Named moves, each a turn or a mirror, and the order they were made in; the first pair answered:
move z_28:
[ -1  24   4   1  -7 -11  21  -3] |-> [  7  16 -11 -11   9  -6  14  20]
[-4  2 -6  0  1 -2 -9  4] |-> [-6  5 -2  3 -3 -3 -7 -3]
[ -4 -18  -6  11   3  12  -5 -13] |-> [ -3 -19  -7  10   5  13  -5 -11]
move z_441:
[ -8  -6   3  14  -8   1  -1 -16] |-> [ -3  15   1  10  -9 -14  -7  -2]
[-10  -4  17   1  -2  10  14  -1] |-> [-13   2  11  13  -9   5   3 -10]
[-13 -24  11  -8  -3   6   8  -3] |-> [-16 -12   2   9 -15  -3 -11 -13]
[  6 -14 -17  -5  10   9 -12   8] |-> [  5 -12 -19  -2   7   7 -17   4]
move z_555:
[ 1 -1 -1 -4 -3  0 12  6] |-> [-2 -1 -6  8 -9 -1  2 -5]
[-4 -9 -4  6 -1  2  0 -4] |-> [ 0 -1 -7 -1  3 -4 -2  8]
[ 0 -4  9  5  3  4  0 -2] |-> [ 1  2  3  7  3 -1 -9  2]
move z_510:
[ 1  1 11  1  1 -7 14 -4] |-> [ 2  3 11  0  1 -8 13 -3]
[  5 -16   3 -19   8   4  11  -1] |-> [  0 -18   6  -7  -2   5  10 -18]
[ 4  1  5  0 11 -5 -4  5] |-> [ 3 -6  4  0 12 -1 -3  2]
Then:
(two moves a pair)
[ -2  -1  -9   8  -1   2 -15  -2] |-> [-1 -9  8 -5  4  9 11  0] -> z_441 z_555
[  3  -3 -16  17 -12  -2 -17   3] |-> [  7  -4 -18   7  -2  -2 -14  18] -> z_510 z_510
[-14 -25   5   4   6  10  -3 -13] |-> [ -9  11  -5   7   1 -16 -24   4] -> z_441 z_510
[-12  24   1  21 -23 -32   1  -2] |-> [ -2  -3  12 -18   8 -11  35  29] -> z_441 z_510
[ -5 -12   4 -12   9   2   1   5] |-> [-10   2  13  -3  -5  -7   2  -9] -> z_28 z_510
[  2 -31  -1  -5   7  15   1  -4] |-> [  0 -16 -14  11  -2   5 -23  -8] -> z_441 z_28
[-1 12  7 -3 -3 -1 10  0] |-> [-1 -6  2 -4  4 11 10 -1] -> z_28 z_441
[ -1  15  13   5 -13  -4  10  -1] |-> [ -3  14   6  12 -15  -5   0  -6] -> z_441 z_555
[-12  23 -31  21   8  -4 -40  13] |-> [ -8  34 -25  10  13 -11 -32  27] -> z_28 z_510
[-7 22 -1 12 -2 -2  2 -5] |-> [ -2   0 -13   0  16  12   1  12] -> z_28 z_510
[ -3  19  22   5  -6 -10  16  -1] |-> [ -8   9  16  19 -11  -3   6 -18] -> z_510 z_555
[ 2 -7  0 12 21  2 22 -2] |-> [ 6  2 -4  8 24 -4 17 10] -> z_555 z_555
[  1  -9 -10   0   3   7  -6   2] |-> [ 0 12 -3  5 -7 -6 -6 -1] -> z_28 z_441
[-10 -21  -7  14  -8  13   1 -27] |-> [ -5  26  -2  11 -18 -19  -5 -11] -> z_555 z_28
[ -2   9 -16  19  -1  -8 -25  -7] |-> [-2 10 25 -4  0 -4 25 -7] -> z_555 z_28
[ 10 -40 -30  -8  11  11  -5   9] |-> [  2  24  -7  15 -29 -33  -9 -17] -> z_28 z_441
[  3 -10 -20   8   3   2 -22   4] |-> [ -5  -3  17   5 -11   1  15 -19] -> z_555 z_28
[-11   3   2  23  -8 -12 -29  -6] |-> [  1  -6   7 -12  18  -5  -6  33] -> z_441 z_510
[  1  25  -3  -3 -10 -15 -14  15] |-> [  1 -22  -1 -16   9  19   5  13] -> z_510 z_441
[  0 -10  10  -1  -5   5  11  -9] |-> [  3  14   1   1  -8 -13  -5   3] -> z_510 z_555
[-3  6 -4 10 -6 -4 -9 -9] |-> [ 1 11  9 -5 -2 -6 10  1] -> z_555 z_28
[  4  12   6 -10  -1   2   2   0] |-> [ 3 16  2 -7 -2 -1 -5  0] -> z_555 z_555
[-5 -6  8 12  5 11  7 -7] |-> [ 2  4 -5  6 13  3 -8 14] -> z_555 z_510
[-5 -2  9  0 -1  0  7 -6] |-> [ -4 -10  -1   3   2   5  -2  -5] -> z_28 z_441
[-13 -30   5 -26  12  19  16  -5] |-> [ -5  16 -24 -15   6 -16 -30  19] -> z_555 z_441
[ -5  17   0  -6 -20  -5  -6 -12] |-> [  2   6   4 -27  -5   1   9   9] -> z_441 z_510
[  1  -7 -14   0   6   5 -13   5] |-> [ -6  -4   7   5  -7   5   6 -16] -> z_555 z_28
[  7  -8   0 -16  14   8   8  19] |-> [ -5 -11  -7  16  -6   9 -12 -18] -> z_510 z_441
[  8  17  10 -16   8 -15   8  13] |-> [ -4 -16   6  10  -2   7   2 -28] -> z_441 z_441
[ -3  -3   8  -1  -3   3  33 -13] |-> [ -5 -20 -13  12   0  12  11 -19] -> z_28 z_441
[ -1  -1   8   0 -14  -5  22   1] |-> [ -4 -13 -10  15 -15   2   3  -8] -> z_28 z_555
[ 6 -7 -8  7 10 12 11  8] |-> [ 6 15 -9 14  0 -3  0  9] -> z_28 z_555
[-1 -2 12 -9  3 -2 12 -4] |-> [  2   8   6 -11   5 -10   5   7] -> z_555 z_555
[ -7  -3   7   9  -4  -1   0 -13] |-> [ -4 -15  -3   5   6   6  -6  -3] -> z_28 z_510
[  7   1  -3 -15  15   5   4  28] |-> [  0 -10 -21  12   5  11 -22   4] -> z_441 z_555
[ 2 -8  6  5 -3 -2 14  1] |-> [ 5 -2 -9 10 -2 -9 -5  9] -> z_555 z_28
[  6   4 -15  -1   7  -1 -16   9] |-> [  0  -3 -14  10   0   3 -17  -8] -> z_555 z_555
[  6  17 -11   1   7 -13 -12  17] |-> [  0 -22   1  -4  12  15  13   1] -> z_441 z_510
[ 0 13  2  9 -6 -6 -8 -9] |-> [  5  -5 -10  -3  11   5 -10   9] -> z_28 z_510
[  1 -17 -14  -3   5  14 -13   7] |-> [  3  -2 -17  -3   4   2 -20  14] -> z_441 z_441
[ 15  25 -12 -14  14 -18   2  18] |-> [  8  23 -23  12   1 -19 -19  -6] -> z_555 z_555
[  1  25  15   0 -10 -19   2  -4] |-> [ -2   8  26  -5  -8  -6  19 -12] -> z_555 z_441
[  7  -9  -8 -16   2   9   3  18] |-> [  1   4 -15   7 -15  -1 -18  -1] -> z_555 z_441
[ -9  -6 -10  15  -5   2 -10 -15] |-> [ -1   2 -19   4   5  -5 -17   9] -> z_28 z_441
[ -1   7 -11  13   0  -4 -18   0] |-> [ 5 -7 -6 -6 16  6 -2 17] -> z_441 z_510
[  9 -10   7  -6   7   2  19  -8] |-> [  6   6   9   4  -5 -10  13 -18] -> z_510 z_510
[ -1  -4 -12   7  -6   0 -13  -1] |-> [  0 -11   5  -7  -1   7  12  -1] -> z_441 z_555
[ -3   7 -11  -6   6 -12  15  13] |-> [ -6   9 -19   5   0 -15   1   6] -> z_555 z_555
[ 11   6 -16 -10   8  -5 -11  13] |-> [ -2   3   4   7 -11  -1   4 -25] -> z_510 z_28
[ 16  18 -14 -10  14  -6 -12  28] |-> [  9  27  21 -12   0  -9  21   7] -> z_28 z_441
[  2  -8  13   2  -2   8  12 -14] |-> [11 -7 -4 -9 13  5 -1 15] -> z_510 z_28
[-10   4   4  16 -17   9  -4 -29] |-> [  0  35   6  -4  -9 -13  -1   6] -> z_555 z_28
[ -4  14   3  -2  -6 -15  20  13] |-> [-12  -7  -5  20 -14  -2   8 -14] -> z_510 z_555
[  6  19  18  -1 -11  -2  15   6] |-> [  0   6   9  19 -18   6   2 -16] -> z_510 z_555
[-11  -9   7  17  -6   4  -1 -23] |-> [ -1  11  19 -10   4  -9  16   9] -> z_441 z_555
[ -7  14  20   6 -15  -9  12  -6] |-> [ -6  19  12  13 -17 -13   2  -5] -> z_441 z_555
[ -8  -6 -16   4   3   7 -14  -9] |-> [ -2  13 -13  -6   5  -7 -11   9] -> z_510 z_441
